0: [110 135 131 164 101 153 115 113 107 101  95 173 198 130 143 166  80]
1: [139 126  96  58  91 143 143  87 170 169 135 145  99 131 111 174 120]
2: [111  84 125 109 171  95 155 157  87 157  94 124 133 124 150 127 142]
3: [133 168 120 150 163 112  91 124 139 142 115 103 129 109 127 169 129]
4: [145  75 132  95 121 135 104 162 101 103 110 119  82 117 118 112 120]
5: [192 129 103  98 114 130 157 117 129  99 109 160  82 112 159  97  57]
6: [115 146 100 197 103 142 169 143  99  49 104 140 171 138 160 161 104]
7: [ 97 114 133 145 158  79 111 152 114 140 164 125 141 179 154 152 141]
8: [135 157  45  97 149 135  96  79 183 129 131 155 187 101  76  87  99]
9: [101  86 149 134 137  84 132 172  97 148 132 107 134 174 148 143 138]
10: [161  57 127 102  99 145  97 160  74 107   5 152  79 128 148 119 118]
11: [106 161  90 121 141 132 106  60 196 152 154 172 133 111  74  99 116]
12: [120 146 109 111  85 137 142 117 148 141 150 126 117 120 106 208 142]
13: [255  85 205  59 116 130 115 144 122  89 150  88  31  25 130  87  77]
14: [132 143 153 154 151 145  76 134 134 125 152 115 136 137 143 101 129]
15: [131 185 117 104 110 117 132 116 178 168 129 148 179 130  95 147 127]
16: [133  99 145 161  83 197 124 137 100 135  77 130  96 174 174 125 130]
17: [102 158 145 169 111 122 167 122 130 164 105 148 148 163 143  94 155]
18: [ 97 156  90 121 106 139  94  51 180 173 175 180 109 110  84  70 115]
19: [134 109 120 127 109 138 123 145 118 119 141 111 108 126 149 110 118]
20: [126 153 139 169  75 167  81 118 122 115 146 150 135 145 143 113  92]
21: [114 104 149 172 177 100 130 183 125 112 205  64 146 164 118 187 130]
22: [118 153 151 166 147 159 156 122 139 145 154 112 134 143 159  96 116]
23: [118 158 140 153  79 130  81 122 119 159  89 114 151 150  67 134 157]
24: [100 133 125 160  98 102 133 129 114 143 113 148 150 161 150 134 136]
25: [183 109 175  89 148 174  83 128 129  68 166 127 116  51  97  95 132]
26: [ 81 147 115 187 118  76 104 142 119 152 135 173 153 192 154 131 135]
27: [101 171  62 111 150 131 136  46 190 166 152 178 141  98  74  63 115]
28: [110  93 145 128  76  85 105 162  98 141 123 126 138 147 142 141 140]
29: [100 137 143 157 108 105 123 120 114 177 108 128 136 170 133 110 159]
30: [ 78 166 123 179 129 118 124 126 121 152  84 158 169 165 157  91 199]
31: [128 174 121 126 135 119 108 123 164 164 137 131 140 116 110 196 119]
32: [ 73 105 135 163 140  69 147 148 102 173 147 145 152 189 160 138 142]
33: [131  95 115  85 133 114  96 149  92 132 101 137 108 110 152 128 120]
34: [100 129 158 140 123 119  99 134  97 157  60 148 162 151 126 138 133]
35: [137 170 115 163 151 216 116 122 124  77 171 132 122 128 130 104  29]
36: [143 142 174 153 159 118 164 121 122 123  96 126 122 148 176 115 182]
37: [ 95 151  91 197 141 109  76 143 106  70 104 167 178 170 156 141 103]
38: [128 120 131 133 137 129 143 120 114 123 116 150 168 100 119 104 103]
39: [103 101 140 108 155  98 136 148 100 152 131 117 149 126 138 133 146]
40: [ 81 112 114 136  97  67  97 149  99 163 131 140 138 185 151 130 132]
41: [137 127 122 124  78 136 177  93 125 119 105  87 101  99 142 153 152]
42: [133 150 128 137 129 123 179 138 147 202 146 113 111 140  92 125 151]
43: [118 145 135 139 139 134  82 118 134 192 133 166 141  71 100 158 161]
44: [124 101 156  82 168 119 107 143 113  76 122  96  77 166 152 200 184]
45: [156  88 172  96  78 117 116 154 106  92 134 129 135  80 101 120 149]

[115 139 138 157 151 116 181 141 104 123 110 100 115 136 135 167 165] 36
[119 141 143 146 173 170 126 101 113 118  95 164 185 128 135 156  79] 0
[133  80 163 116 161 103 116 175  99 109 130 105 127 118 120 143 142] 39
[115 131 154 139 122 140 175 125 128 150 143  92 129 145 137 104 125] 22
[136 163  75 104 156 101  88  83 206 160 148 140 143 100  68 132 115] 11
[117 167 114 161 159 110 163 167 129 113 151  69 145 144 131 160 162] 21
[201  72 134 107 177 214 104 164  99  85  35 118  48 111 196 113  81] 10
[110 102 132 121 150  87 110 153 100 148 105 131 111 173 139 137 140] 9
[119 166 139 144 173 110 118 150 113 116  96  90 177 141  74 136 177] 3
[140 114 149 126 159 130 120 147 127 107 156  81 122 132 153 131 122] 19
[106 102 139 136 162  97 131 154 103 142 136 117 131 174 131 135 133] 9
[111 113 136 119 179 142  98 139 120 103 179 134 116 124 123 112 107] 14
[130 165  72 118  76 103  80  74 188 111 132 162 127  66  95 157  99] 11
[140  83 127 124  90 119  76 172 103 107 106 115  99 126 147 121 120] 4
[197  58 128  90  78 114 160 165 100 179 109 110  37 104 130  90 122] 4
[122  93 133 159 142 100 156 139 105 205 169  95 149 165  67 124 141] 42
[132 139 111 117 117 163  99 100 146 126 109 170 152 112 104 145  81] 38
[111 172 110 149 125  99 169 184 156 122 175  56 122 145  88 182 155] 21
[176 108 165  89 133 139 162 141 106  65 111  51  52 152 189 187 162] 44
[131 146 159 164  77 137 148 133 132 134 148 114 140 141 163 116 131] 22
[157 159 171 173  86 187 125 128 138 118 142  72 129 120 173  99 111] 22
[114 112 140  79  84 136  89 122 119  91 117  82  77 167 155 207 188] 44
[128 129 129 134 112 116  87 141 118  90 148 144 138 136 134 155 116] 19
[118 134 154 149 110 181 114 135 118 142  67 153 120 158 172 116 123] 16
[118 188  30 104 164  86 150  92 190  95 139 166 173  98  87 111 141] 8
[127 163  71  88 132 101 103  60 213 143 158 166 132  89  72 121 110] 11
[152 123 152 133 142 157  85 118  99  88  89  52  84 130 185 176 192] 44
[145 124 102  94  94 130 177 116 170 151 116 162 121  97  99 140 122] 1
[108 173 121 142  94 126  78 138 157 179 146 145 146 126 100 192 150] 31
[121 131 139 136 159 165 154 108 106 158 113  85 112 141  94 126 187] 42
[135 164 159 166 178 139 165 140 129 122 115 111 162 136 175 119 111] 22
[123  87 131 111 111 106 139 165 102 117 133 112 114 137 140 132 129] 19
[129 141 100 136 148 127 166 129 116 128 133  55 125 132 126 145 188] 41
[112 163 122 128 105 139  85 151 143 109 147  89 116 124 120 158 145] 3
[152 180  73 100 106 136 144  83 199  99 140 160 153  90 105 137  60] 8
[163  93 159 101 120 148 159 144 120  80 152 124 105  75 102 119 134] 45
[162 154 191 161  85 142 155 136 137 113 103 111 142 126 193 108 137] 36
[112 143 124 152 134 150 180 136 124  81 170 144 138 148 128 127  86] 22
[ 88 177 114 216  86 122 140 128 113 147 105 132 175 154 150  98 179] 30
[125  89 172 152  87 127 119 136  93 111 127 138 166  88 107 134 155] 45
[111 128 122 145 125 106 182 141 113 124 130 144 135 154 142 145 109] 24
[107 138 127 104  93 139  97  82 131 182 109 143  95 147  64 123 134] 23
